In the rows, 128 means zero.
which system made each run
seq 1, T (10 x 20)
[[110 121 136 226 144 144 119 112  87 127 132 181 142 157 137 129 123 115
   94 131]
 [ 94  83 121 144 139 112 124 144 112 135 160 187 162 183 131 155  93 110
  155 176]
 [120 122  87  62 124  97 165 162 151 143 157 123 166 143 137 148 102 127
  180 175]
 [172 150  98  49 110  97 125 136 169 142 146  70 133  88 125 132 133 154
  142 109]
 [179 146 126 112 109 154 111 103 145 132  94  83  81 108 112 118 174 138
   85  61]
 [114 111 176 197 139 189 128  94 103 107 109 124  63 127 110 129 154 115
   80  95]
 [ 62 116 176 196 180 160 127 129  91  91 125 176 118 155 136 111 100 105
  152 164]
 [ 75 155 128 136 143  80 137 154 115 141 138 187 201 136 148 117  72 116
  201 181]
 [152 140  96  61  64  34 119 168 152 169 132 135 203 109 141 139 115 136
  143 158]
 [210 115  66  66  64 112 133 147 151 148 132  68 125 112 138 144 176 145
   46 111]]
seq 2, E (10 x 20)
[[115 148 140 126 125 124 135 115 134 112  89 143 189 100 130  83 149 178
  157 136]
 [160 109 124 144 108 121 106 112 134  90 110 143 135 155 153 146 156 176
  103  82]
 [152 106  76 161 132 121 166 111 126 120 131 115  92 164 138 150 132 108
   91 149]
 [121 130 126 145 172 176 149 134 128 140 193  98 114 118 108 123 113 116
  132 152]
 [110 163 155  97 159 145  75 153 129 140 137 134 108 128 129 114  94  99
  164 105]
 [118 154 153 114  84  63 118 126 133 158  95 151 136 104 120 145 112 108
  150 106]
 [140 103 147 112  64  94 155 139 156 125 108 125 162 119 120 121 164 157
  119 167]
 [135 118  98 131 123 183 149 146 110  97 111 127 162 137 161 105 172 161
   83 134]
 [133  98  86 164 181 162  91  93  81 125 143 141 119 144 131 137 124 129
   88 104]
 [113 110 110 143 180 114 134  87 135 139 157 137  90 159  95 158  85 100
  182 135]]
seq 3, S (10 x 20)
[[102 128 142 135 149 121  96 146  94 101 113 139 127 116 155 105 110 117
  120 153]
 [123 136 100 137 144 127 123 103 119 155 118 151 179 121 110 103 128 144
  143 139]
 [136  94 129  98 102 115 127 117 148 122 126 140 150 144 120 154 143 165
  148 110]
 [136 132 107 108 119 108 178 136 137  99 126  94 104 122 157 152 128 132
  127 131]
 [154 159 127 151 152 142 121 128 128 132 170  88 104 104 130 124 120 124
  103 114]
 [132 141 139 147 145 156  92 120 136 150 121 147  96 166 107 113 126  93
  128 111]
 [ 88 106 165 147 106 121 142 131 113 144 111 168 131 138 113 143 120  97
  140 152]
 [106 121 152 112 115 102 125 156 123 106 119 133 171 101 147  99 128 150
  135 181]
 [150 151  78 101 125 131 127 129 122 135 115 124 184 111 147 108 145 165
  119 113]
 [164  91  82 111 124 122 118  96 127 134 139 118 115 140 122 174 141 145
  105  81]]
seq 4, R (10 x 20)
[[133  81 144 127 139 134 124  90 144 116 143 112 128 115  91 129 144 169
  139 133]
 [120 146 164 172 125 140 159 118 146  97 121 138 113 146 132 129 136 142
  149 113]
 [134 157 158 168 117  85 112 137 125 129 127 131 114 116 139 122 108 108
  112 137]
 [143 136 102 125 114 111 122 138 138 155 105 140 136 148 121 103 131  98
  116 166]
 [113 116 109 103 120 160 129 165 107 149 144 144 161 142 140 136 128 115
  119 141]
 [117 106 108  84 153 146 113 134 104 100 128 111 123 111 152 132 124 142
  128 120]
 [140 127 104 129 156 127 141  89 135 118 145 110 133 113 119 140 127 164
  148  98]
 [143 122 170 145 110 113 121 106 161 123 139 130 113 134 103 146 137 152
  145 101]
 [124 146 167 159  94 112 159 130 143 126 104 128  95 132 124 129 135 102
  118 132]
 [124 153 136 154 123 128 124 153 116 154 125 126 129 111 125  92 122  89
   97 171]]
seq 5, K (10 x 20)
[[147  96 150 179  82 105 143 136 122  96 109 114 119 115 140 114 165 137
   47 175]
 [163 121  86 173 171 190 115 134 123 143 186 115 141 154 122  99 139 132
   77 159]
 [116 131  71 138 185 139 103  95 101 175 154 171 143 163 115 156  85 104
  165  93]
 [ 84  91 130  70 116  60 148 113 127 131 111 143 124 117 112 173  91 113
  199 143]
 [126 145 178  70  79 113 177 187 168  88 139  80 134  92 154 129 142 159
  149 148]
 [179 202 158 147 114 161  92 165 144 104 122  98 108 114 166  87 159 144
   74  72]
 [154 123 104 196 139 145  89  65 101 161  68 151  85 146  92 102 156  90
   62  99]
 [ 77  32 113 165 149 156 166  84  87 158 137 164 144 152  71 147 128 104
  128 197]
 [ 73 112 113  96 177 139 157 177 117  97 203 144 192 146 166 147  76 154
  206 185]
 [155 224 114  66 131  46  91 157 161 110 136 115 161  98 184 123  82 165
  196  80]]
seq 6, M (10 x 20)
[[160 172 139 170 128 112 158 102 160 121 136 100  70 129 126 148 123 118
  130  88]
 [149 150 136 177 121 114 127 143 140 156 133 122  87 143 116 106 121  68
   88 171]
 [100 150 105 148 130 166 163 156 109 143  93 160 149 159 142  93 133  84
  121 175]
 [ 75 105 120 118 133 137 115 146  64 139 124 174 196 115 149 134 114 128
  127 145]
 [111  94 124  65 133 101  97 124 123  91 116 140 179 110 145 130 126 189
  170 124]
 [160 112 135 101 115 103 138  92 164 112 168  88 136  98 111 166 140 197
  152  84]
 [196 131 137 128 108 120 112 117 179 130 152  79  57 143 110 147 146 125
   96  90]
 [149 162 110 176 150 165 156 112 139 152 114 106  43 159 109 115 131  54
   98 124]
 [ 75 144 149 174 151 167 128 155  92 164 114 169 112 146 117  95 102  45
  118 178]
 [ 51 147 150 127 135 130 136 171  83 109  91 188 197 123 172  95 104 122
  166 175]]
seq 7, G (10 x 20)
[[137 128 148 174 102 111 117 139 116 147 147 147 124 139 130 144 122 107
   88 129]
 [119  95 110 121 144 142 122 153 111 130 150 128 128 143 132 123 120 102
  108 181]
 [101 123 103  99 150 153 149 128 106 144 148 130 170 113 125 137 117 139
  156 128]
 [120 123 130  83 131 109 107 112 133 118 112 132 127 122 130 144 117 150
  171  90]
 [158 143 116 127 101  89 147 100 156 118  87 109 102 121 123 127 148 136
  127 111]
 [158 132 164 166 105 138 137 135 146 111 140 101 108 118 129 114 155 143
   81 134]
 [126 138 134 171 157 183 116 148 113 131 152 138 110 156 137 112 124  98
   97 135]
 [ 85 112 129 140 152 141 118 125 101 169 147 168 147 140 103 135  98  93
  152 152]
 [ 91 110 124  68 120  95 139 144 131 126 107 147 162 128 131 135 111 129
  185 161]
 [143 157 106  85 103  77 147 134 133 104 108 108 157  89 166 136 132 167
  139 103]]
seq 8, G (10 x 20)
[[115  87 160 120 147 138 119 132 126 107 179 110 114 118 120 147 115 145
  137 141]
 [124 168 101 105 156 149 146 129 145 136 119 120 115 144 128 111 117 107
  167 119]
 [124 145 171 127  98  98 116 118 134 157 121 136 138  95 102 133 125 129
  141 108]
 [139 128 133 117 101 112 115 154 133 104  85 128 109 143 155 106 144 112
   99 150]
 [130 133 109 170 129 140 147 127  95 134 146 124 158 106 141 127 134 136
   81 136]
 [122  86 122 122 165 158  83 124 115 117 161 144 136 154 125 132 119 144
  133 128]
 [115 124  95 114 141 127 168  99 139 147 121 142 126 153 109 155 116 115
  176 122]
 [123 134 173 101 105  88 146 128 157 112 131 103 115  95 118 141 121 146
  165 129]
 [161 187 128 120 117 127 122 154 150 115 105 103 109 120 156  92 139 123
  109 116]
 [147 136 143 176 110 141  94 126 106 161 132 141 136 120 118 119 143 117
   64 110]]
seq 9, R (10 x 20)
[[127 144 171 138  64  86 124 183 138 140 129 160 145 146 148 136 121 101
  117 151]
 [138 141  89  96 107 130 133 168 106 132  89 114 126 121 163 102 142  92
   74 155]
 [134 115  64 103 168 187 104 127  92 165 157 121 159 119 123 119 130 128
   98 121]
 [107  71 122  90 174 162  99  97 119 109 143 138 115 147 112 158 120 154
  170  97]
 [111 125 156 139 138  97 184  96 148  82 148 109 108 111 130 172 110 166
  184 108]
 [164 180 188 163  92  76 134 127 180 113 134 102 118  98 123 107 136 156
  131 128]
 [155 180 142 170  73 119 120 136 141 176  74 157 129 145 114  94 155  86
   85 119]
 [101  89 113 133 112 156 113 158  73 182 116 161 132 143 118 125 128  52
   66 174]
 [ 86  77  76  83 197 182 129 153  87 103 142 124 136 142 151 108 110 117
  136 194]
 [118 141  89  94 204 131 114 119 125  83 176 120 170 119 165 136  91 194
  202 100]]
seq 10, K (10 x 20)
[[119 113 145 162 128 137 106 148  96 121 136 136 139 114 141 107 132 123
   77 160]
 [140 125  70 125 166 148 110 115 121 141 132 139 162 145 126  98 128 138
  125 148]
 [123 109 109 120 130 104 122  99 118 154 151 148 162 123 112 170 111 148
  157  99]
 [129  96 138  84 114  96 140 136 153  94 136 112 100 138 138 164 120 141
  155 130]
 [146 175 145 129 118 134 170 148 152 109 144  81  94 108 146 129 133 128
  121 114]
 [139 167 164 157 134 155  91 131 138 142 114 126  86 130 113  94 132  96
  106 108]
 [101 118 121 157 122 147 137 112 100 155  71 168 131 149 109 103 141  87
  111 153]
 [ 86  83 125 129 137 131 129 141  87 132 145 155 189 114 128 122 119 139
  127 185]
 [140 128  88  86 151 116 106 143 135 105 158 131 188 132 161 123 116 182
  160 131]
 [173 146 110 105 106  72 115 100 153 127 134 109 128 112 135 166 125 167
  137  59]]
seq 11, Q (10 x 20)
[[144 132 106  90 128 137 137 128 180 125 144 144 190 166 124 118 140 187
  193 128]
 [144 131 120 128  69  75 146 134 111 132 137 140 160 113 161 198 126 147
  104  74]
 [161  82  89 117 119 108 132 102 117 113 106  81  72 108 124 137 150 115
   60 142]
 [124 132 113 150 185 216 141 106 118 147 155 105  78 140  99 126 130 100
  120 105]
 [ 85 155 186 135 149 142  89 153 126 122 116 169  89 163 132 121  92  76
  172 112]
 [ 93 166 171 123 110  77 154 143 152 126  95 137 162  96 122  82 110 125
  186 187]
 [165 136 146 129  84 114 122 146 160 123 151 121 214 104 132  96 166 208
  112 146]
 [177 106  40 116  94 127 127 132 112 132 114 144 171 166 166 156 164 153
   66 100]
 [123  61  65 141 151 126 125  82  63 162 142 127  93 126 110 191 110  86
   78 112]
 [ 88  71 158 115 194 163 127 107 125  97 160  99  30 139  97 155  93  94
  166 140]]
seq 12, E (10 x 20)
[[114 111 155  66 117  61  99 126 124  76  94 103 116  73 148 127 118 163
  152 129]
 [167 170 102 140 108 103 160  89 158 108  55 104 130 106 128  84 173 166
  114 115]
 [176 106 149 183 100 180 134 116 151 127 144 116 101 157 107 131 180 142
   60 106]
 [105 114 122 171 153 184 136 158 104 138 148 154  92 190 134 128 114  55
   99 170]
 [ 73 141 148 146 173 121 111 145  85 160 189 157 169 105 127 140  62 104
  169 147]
 [121 137 134  56 125  52  79 136 155 120 130 149 169 119 139 134  91 160
  208 123]
 [169 146  95  73  63  68 177 115 156 110  75  93 144  94 152 150 164 172
  126  87]
 [182  90 108 134  99 172 152 115 138 111 105  65  91 110 112 102 206 152
   29 141]
 [112 118 118 193 185 252 126 113  94 147 122 142  87 173 101  90 152  80
   80 134]
 [ 58 117 186 192 188 144  88 121  86 150 184 192 109 157 107 164  55  75
  175 122]]
seq 13, S (10 x 20)
[[132 165 153 168 107 106 151 128 137 137 150 140 117 137 138 167 107 116
  142  87]
 [147 138 152 132 104  86 102 158 156 137 133 125 106 137 124 112 116  96
  114 163]
 [119 134 127 124 103 168 144 163 118 164 122 133 157 128 124 105 148 104
   98 156]
 [112  85 122 102 130 142  84 138  85 118 120 145 151 120 144 132 133 141
  102 122]
 [115 100  74 111 166 123 142  89 111 119 109 130 139 127 124 130 123 142
  150 141]
 [130 123 136 124 146 128 151  96 150 116 160 107 129 111 110 151 124 170
  170 103]
 [149 175 146 126 120 108 140 131 168 104 117 110  83 141 143 131 123 126
  154  99]
 [148 169 153 173  98 113 137 139 135 158 130 121 103 122 121 128 127  90
   92 123]
 [132 107 155 146 110 145  87 157 125 140 127 147 123 152 121 103 141 100
   81 166]
 [ 88  99 112 124 134 162 131 150  84 133 114 168 171 143 141 117 130 117
  121 165]]
seq 14, M (10 x 20)
[[104 102 181 145  93 145 114 142 105 120 108 155 120 134 132 140 143 120
  102 118]
 [112 123 115 152 164 121 131 122 106  71 115 133 127 129 169 117 117 150
  128 142]
 [141 130 120 144 147 112 106 112 139 146 173 141 175 128 112 125 111 158
  149 139]
 [150 135 125  96  88  97 131 137 162 137 119 139 130 154 129 153 131 129
  149 105]
 [136 117 110 114 119 122 167 130 124 125 138  85  90 108 131 155 129 111
  104 130]
 [139 131 126 125 150 176 104 140 130 137 139 108 106 129 113  91 137 111
  101 142]
 [103 157 141 151 141 158 125 116 111 146  97 161 134 137 120 111 126 109
  145 100]
 [ 93 111 162 143 118  85 121 130 106 114 110 157 137 116 137 136 110 121
  140 150]
 [131 119 125 122 125 112 150 143 143  86 142 120 163 125 154 117 134 173
  138 165]
 [169 137  97 125 115 128 120 125 137 145 160 120 166 125 133 143 141 164
  108  96]]
seq 15, T (10 x 20)
[[136 155 178 150 111 132 119 134 157 122 124 136 134 129 119 105 140 144
  139 120]
 [123 158 143 154 106 112 128 153 113 129 117 146 117 134 155 135 115  97
  106 116]
 [122 109 114 137 136 120 106 141  98 149 141 136 133 124 128 125 112  99
   96 163]
 [117  97 101  98 136 159 123 142 115 139 144 139 169 141 128 128 132 139
  132 145]
 [123 110 106  90 131 119 153 115 130 114 131 119 140 123 135 161 128 158
  159 105]
 [152 134 120 115 128 100 142  96 164 109 109  99 101 120 116 122 136 146
  147 121]
 [153 167 162 162 118 138 135 120 161 126 123 107 103 124 114 104 146 131
  119 114]
 [121 152 171 172 124 144 103 146 114 128 129 145 103 135 139 124 120  97
  102 110]
 [ 91 117 128 145 141 136 114 144  83 145 124 163 135 137 134 126 104  82
  115 157]
 [ 97  93 107  98 133 122 130 145 104 141 145 151 186 122 130 131 112 134
  145 173]]
seq 16, Q (10 x 20)
[[127 133 146 169 135 124 127 133 118 142 176 129 156 110 120 127 114 137
  117 145]
 [146 115 106  95 126 119 106 152 150 113 134 131 128 165 144 123 127 131
  134 145]
 [123 143 104 112 126 119 152 119 114 162 142 122 145 104 121 154 115 123
  138 106]
 [136  94 157 116 110 118 103 120 134 117 121 118 101 121 114 141 140 134
  114 115]
 [120 144 117 132 137 159 176 125 128 114 109 113 110 127 135 119 139 121
  131 128]
 [127 150 152 158 142 134  87 130 113 131 137 138 125 121 131 113 117 122
  115 114]
 [124 127 117 122 127 114 129 127 146 131 103 150 137 157 121 108 129 118
  150 158]
 [118 121 140 141 113 120 147 137 123 141 161 130 164 112 125 143 123 143
  128 144]
 [145 106 113  97 123 120 109 144 132 104 132 117 128 134 150 134 136 146
  111 132]
 [135 140  90 120 141 133 143 106 116 145 126 115 124 115 123 142 125 124
  129 101]]

runs to name
seq 17 (2 x 20)
[[110 147 107 146 140 117 128 178 111 144 170 162 177 155 160 127  90 103
  135 176]
 [123 121 104  62 129 115  83 145 124 179 157 140 185 115 112 130 107 127
  155 135]]

S
seq 18 (2 x 20)
[[106 122 134 136 170  79 132 144 139  74 151 125 115 141 158 119  80 130
  177 197]
 [153 211  91 107 133 103 123 143 164 178 140 130 181 121 125  89 107 128
  169 134]]

T
seq 19 (2 x 20)
[[107 128 153 169 128 120 151 127 101 110 120 116 109  96 136 120 126 116
  100 149]
 [137 141 134 158 154 142  92 130 128 120 134 142 153 136 129  83 131 144
  124 149]]

S
seq 20 (2 x 20)
[[118 168 105 162 143 162 182 134 107 156 144 113 164  95 127 101 128 119
  112 156]
 [126 111 143 112 154 143  36 135 120 129 126 156 149 136 122  91 123 141
  129 130]]

R
seq 21 (2 x 20)
[[112 126 189 176 104 138 138 102 129 154 125 146 137 110  86 128 141 132
  127 114]
 [126 120 158 131  97 107 116 156 144  83  86 155 134 155 155 102 143 137
  123 161]]

S
seq 22 (2 x 20)
[[141 138  90 118 156 155  81 152 129 134 178 176 193 187 160 142 109 159
  155  94]
 [120 103  94  92  99  33 130 112 115 142 112 149 127 128 138 195  89 107
  153 117]]

Q
seq 23 (2 x 20)
[[129 151 168  88  95  88 130 191 141 103 138  85  82  96 163 133 109  99
  116 152]
 [152 185  94 126 141 157  99 146 100 161 121  99 145  80 140  73 138 112
   68 124]]

G
seq 24 (2 x 20)
[[149 209  73 156 173 113 137 121 114 163 148 103 102 110 146 126  85  81
  121 101]
 [146 107 176 142 119 136  66 105 157 190 153 141  98 143  50 130 128  99
  125 116]]

S
seq 25 (2 x 20)
[[122 171 138 105 125 106 111 161 137 157 147 133 156 112 129 110 101 115
  156 140]
 [127 150 131  98  81 103 158 140 135 137  88 115 147  93 133 120 145 131
  126 127]]

M
seq 26 (2 x 20)
[[165  82  74  94 103  91 146  85 143 183 148  95 134 106  74 168 141 134
  111 129]
 [128  72 150 110 113 196 151 130 122 119 157  97  68 141 115 186 156 122
   94  86]]

Q
seq 27 (2 x 20)
[[132 140 157 105 136 155 154 144 174 105 141  96  80 145 121 127 132 125
  161 125]
 [116 190 161 139 150 132 122 132 126 129 124 107  93  93 130 106 106 103
  146 104]]

T
seq 28 (2 x 20)
[[110 170 120  88 139 154 133 167 138 135 134 148 152 156 151 122 110 121
  180 112]
 [121 134 129  93 104  73 125 116 115 158 121 117 128  78 117 157 107 114
  136 107]]

T
seq 29 (2 x 20)
[[124 175 137 136 173 179 114 144 134 150 137 105  69 133 112  86 110  66
  130 136]
 [ 82 144 175 139 109 143 114 137 111 192 106 172 162 109  82  96 123  88
  146 149]]

G
seq 30 (2 x 20)
[[112 153 137 109 124 125 164 155 138 102 114 115 138 113 154 110 128 136
  153 149]
 [153 156 127 137 122 112  96 124 127 135 133 123 160  98 134 108 135 158
  110 106]]

Q
seq 31 (2 x 20)
[[ 98 120 148 125 168 111 112 106 122  82 105 137  71 141 139 140  97 119
  175 111]
 [113 164 154 146 113  88 189 121 156 121 103 116 129 102 118 104 126 124
  164 168]]

K
seq 32 (2 x 20)
[[148 146 148 110  82 111 160 129 159 104  92 102 127 108 135 122 162 160
  127 108]
 [164 105 117 169 114 134 135 106 113 131 135 101 110 114 122 138 156 133
   55 122]]

M
seq 33 (2 x 20)
[[126 129 154 196 143 136 176  83 172 126 109 133 122 142  74  77 147 136
  158 187]
 [109 140 169 187 104 124 131 176 133 140 170 191 182 180 144 133 108 120
  138 161]]

K
seq 34 (2 x 20)
[[114 116 128 126 128 125 119 158 100 140 151 129 120 125 142 142 105  92
  103 153]
 [110 135 112 110 149 124 118 124 119 150 132 137 165 110 116 107 112 129
  155 150]]

E
seq 35 (2 x 20)
[[126 115 165 161 103 137 143 152 146 105 144 158 139 174 143 143 136 140
  130 137]
 [141 150  88 141 143 105 128 143 108 110 149 129 137 136 178 146 105 129
  113 121]]

M
seq 36 (2 x 20)
[[108  90 141 176 140 136 139 128 102  99 150 140 134 137 141 138 124 137
  107 158]
 [116 143 112 126 171 132 108 140 129 114 151 146 161 145 147 107 101 144
  165 149]]

S
seq 37 (2 x 20)
[[103 163 139 151 172 135  95 124 124 121 113 173 129 159 136 104  96 114
  176 117]
 [114 139 158 148 107  59 142 126 156 131 125 157 160 128 118 127 106 135
  174 169]]

Q
seq 38 (2 x 20)
[[162  98 112 114 101 126 154 102 164 145 134 108 101 150  95 164 153 133
  121 111]
 [135 125 161 132 144 166 146 132 158  95 146  84  63 135 119 126 139 127
  130 127]]

T
seq 39 (2 x 20)
[[118 121 130  77 139 163 112 123 133 138 120 124 118 129 111 130 134 130
  156  92]
 [112 133 173 132 132 125 130 114 125 116 127 113  92  96 118 140 120 125
  139  99]]

M
seq 40 (2 x 20)
[[148 148 101 116 119 119 131 173 104  98 135  97 141 100 188 117 132 138
   74 139]
 [161 125  61 136 176 160  84 103 105 159 154 120 130 135 120 121 126 122
   92 108]]

S
seq 41 (2 x 20)
[[128 116 169  94  90  99 128 170 159  78 115 129 116 149 161 136 133 143
  145 142]
 [140 182  87 139 125 120 164 150 106 143 132 102 147  92 161 115 123 111
   92 138]]

S
